In the rows, zero is written as 100.
Each named move below is a turn or a mirror, shown by a few rows before and after it. Which moves, in which order, take the first row of each later pair to the second? The first pair is answered.
move Q:
108, 90, 84, 90, 53, 132, 61, 99, 94  ->  129, 85, 89, 70, 67, 136, 72, 93, 90
141, 91, 112, 101, 133, 32, 94, 98, 41  ->  106, 110, 97, 149, 102, 25, 71, 107, 51
67, 111, 109, 103, 88, 98, 104, 148, 140  ->  100, 95, 124, 62, 114, 106, 121, 140, 129
112, 104, 90, 90, 105, 93, 81, 82, 96  ->  107, 108, 86, 99, 98, 93, 76, 85, 100
move F:
90, 118, 89, 136, 113, 123, 101, 65, 101  ->  80, 118, 91, 128, 114, 125, 107, 70, 123
100, 109, 113, 114, 124, 97, 117, 114, 113  ->  115, 109, 109, 124, 125, 94, 108, 105, 87
134, 126, 94, 122, 114, 104, 74, 104, 31  ->  73, 136, 107, 76, 125, 116, 108, 147, 146
112, 98, 88, 86, 85, 139, 90, 102, 107  ->  115, 98, 86, 90, 82, 139, 88, 101, 98
move P:
163, 113, 124, 108, 136, 77, 99, 113, 35  ->  99, 140, 101, 181, 120, 99, 92, 69, 69
77, 97, 74, 114, 39, 83, 63, 102, 84  ->  51, 107, 92, 82, 91, 116, 113, 80, 154
92, 109, 89, 120, 103, 62, 84, 119, 92  ->  72, 117, 94, 113, 123, 75, 106, 105, 124
move U:
96, 102, 94, 83, 86, 87, 98, 99, 114  ->  95, 101, 92, 80, 87, 90, 98, 102, 116
49, 85, 90, 122, 96, 96, 95, 24, 102  ->  110, 70, 90, 48, 117, 160, 103, 62, 102
105, 108, 120, 106, 145, 101, 120, 108, 112  ->  97, 112, 118, 119, 141, 91, 119, 103, 111
move L:
86, 132, 99, 171, 117, 151, 89, 117, 123  ->  122, 97, 87, 97, 71, 154, 61, 163, 112
55, 96, 79, 118, 45, 69, 78, 96, 109  ->  70, 86, 79, 103, 38, 62, 74, 93, 98
129, 109, 111, 88, 154, 146, 139, 92, 92  ->  118, 117, 107, 95, 146, 160, 133, 108, 106
73, 119, 125, 88, 132, 45, 137, 105, 119  ->  65, 125, 118, 87, 119, 63, 125, 133, 143
Now pairs of rows:
Each pair is two moves apart.
63, 107, 104, 131, 104, 109, 114, 125, 110  ->  70, 99, 115, 117, 125, 86, 134, 102, 100 | Q, U
104, 86, 108, 89, 106, 54, 118, 77, 78  ->  118, 101, 110, 76, 134, 124, 128, 112, 109 | L, U
107, 105, 98, 134, 98, 104, 100, 87, 91  ->  104, 95, 97, 93, 82, 112, 99, 119, 125 | F, L
68, 106, 116, 109, 122, 64, 140, 65, 98  ->  46, 126, 96, 138, 75, 101, 104, 108, 117 | U, Q
104, 102, 82, 126, 82, 97, 82, 67, 78  ->  114, 103, 76, 117, 75, 125, 72, 89, 81 | U, Q
70, 78, 76, 84, 51, 32, 87, 76, 111  ->  81, 83, 60, 76, 30, 85, 67, 124, 127 | U, Q
83, 116, 101, 101, 120, 98, 116, 99, 128  ->  114, 104, 108, 95, 124, 75, 112, 106, 89 | P, L
81, 88, 119, 84, 101, 100, 107, 63, 131  ->  103, 77, 120, 83, 83, 65, 92, 83, 90 | P, U
60, 126, 98, 140, 85, 80, 102, 99, 126  ->  138, 100, 115, 103, 114, 70, 110, 87, 53 | P, F
140, 103, 90, 84, 128, 158, 119, 108, 87  ->  100, 102, 111, 89, 155, 96, 152, 82, 110 | U, P
96, 99, 104, 99, 124, 126, 107, 163, 101  ->  119, 81, 112, 93, 145, 90, 121, 114, 63 | L, L
78, 85, 89, 97, 48, 92, 63, 121, 133  ->  118, 59, 93, 61, 59, 75, 71, 92, 96 | L, U
94, 120, 106, 151, 103, 97, 103, 84, 101  ->  109, 117, 95, 139, 73, 115, 83, 117, 95 | L, F
90, 90, 116, 92, 99, 113, 90, 137, 120  ->  70, 93, 116, 116, 97, 83, 91, 120, 117 | Q, U
96, 100, 112, 79, 110, 81, 115, 103, 160  ->  102, 92, 106, 66, 89, 73, 101, 114, 149 | Q, L
96, 101, 85, 76, 86, 123, 109, 81, 111  ->  103, 94, 94, 61, 90, 100, 115, 88, 103 | U, P
101, 100, 117, 66, 122, 22, 118, 113, 77  ->  63, 116, 99, 117, 83, 30, 88, 135, 90 | U, Q
91, 85, 81, 92, 36, 91, 57, 122, 109  ->  107, 77, 103, 37, 74, 100, 91, 127, 140 | P, P
50, 100, 91, 133, 75, 91, 85, 74, 121  ->  123, 70, 98, 90, 84, 81, 79, 73, 51 | Q, P
48, 88, 95, 70, 87, 95, 106, 92, 165  ->  59, 79, 89, 57, 68, 82, 98, 96, 149 | L, Q
122, 121, 96, 130, 73, 83, 90, 138, 76  ->  128, 99, 101, 77, 72, 67, 102, 141, 91 | F, L
109, 83, 81, 92, 60, 87, 69, 101, 81  ->  136, 80, 90, 76, 93, 109, 86, 86, 70 | L, U
155, 68, 110, 31, 117, 96, 113, 92, 72  ->  44, 121, 101, 158, 100, 57, 107, 77, 119 | U, L
80, 113, 90, 107, 119, 77, 93, 89, 121  ->  99, 106, 89, 106, 106, 65, 77, 104, 90 | P, P
102, 83, 79, 120, 105, 95, 106, 81, 105  ->  115, 74, 91, 87, 113, 89, 113, 103, 110 | F, P
106, 107, 102, 112, 123, 123, 118, 83, 92  ->  99, 106, 97, 97, 110, 135, 114, 110, 112 | F, L
108, 91, 103, 120, 93, 75, 86, 83, 81  ->  127, 85, 108, 91, 106, 92, 93, 88, 79 | Q, U
65, 91, 98, 100, 107, 58, 111, 107, 131  ->  101, 78, 101, 96, 101, 44, 95, 110, 77 | P, F
145, 92, 102, 66, 102, 106, 104, 84, 92  ->  126, 103, 111, 75, 122, 102, 123, 70, 111 | F, L
149, 97, 87, 83, 93, 110, 84, 78, 88  ->  118, 119, 85, 136, 100, 104, 87, 58, 95 | L, Q
89, 108, 104, 109, 112, 86, 113, 74, 72  ->  80, 113, 94, 94, 82, 117, 93, 130, 104 | L, L
75, 123, 120, 80, 132, 90, 116, 113, 104  ->  89, 110, 119, 58, 118, 89, 109, 121, 98 | L, L
106, 90, 108, 38, 38, 52, 79, 99, 82  ->  108, 91, 105, 36, 33, 62, 74, 111, 85 | Q, U
125, 102, 116, 75, 96, 88, 94, 127, 79  ->  118, 113, 99, 94, 87, 134, 83, 120, 96 | P, U
115, 92, 107, 117, 120, 65, 105, 107, 63  ->  97, 97, 103, 108, 98, 59, 98, 139, 89 | F, P
108, 114, 120, 95, 145, 110, 113, 149, 115  ->  105, 124, 98, 158, 127, 113, 90, 108, 76 | F, P
103, 96, 105, 89, 65, 79, 80, 133, 85  ->  85, 113, 112, 135, 102, 65, 101, 88, 79 | L, L
70, 126, 76, 150, 105, 150, 101, 75, 117  ->  151, 91, 105, 74, 141, 135, 118, 97, 67 | P, F
124, 121, 83, 119, 96, 100, 63, 43, 56  ->  84, 140, 88, 102, 117, 153, 88, 65, 145 | P, L
134, 102, 99, 89, 67, 116, 75, 125, 68  ->  106, 103, 86, 90, 51, 138, 73, 101, 104 | P, L
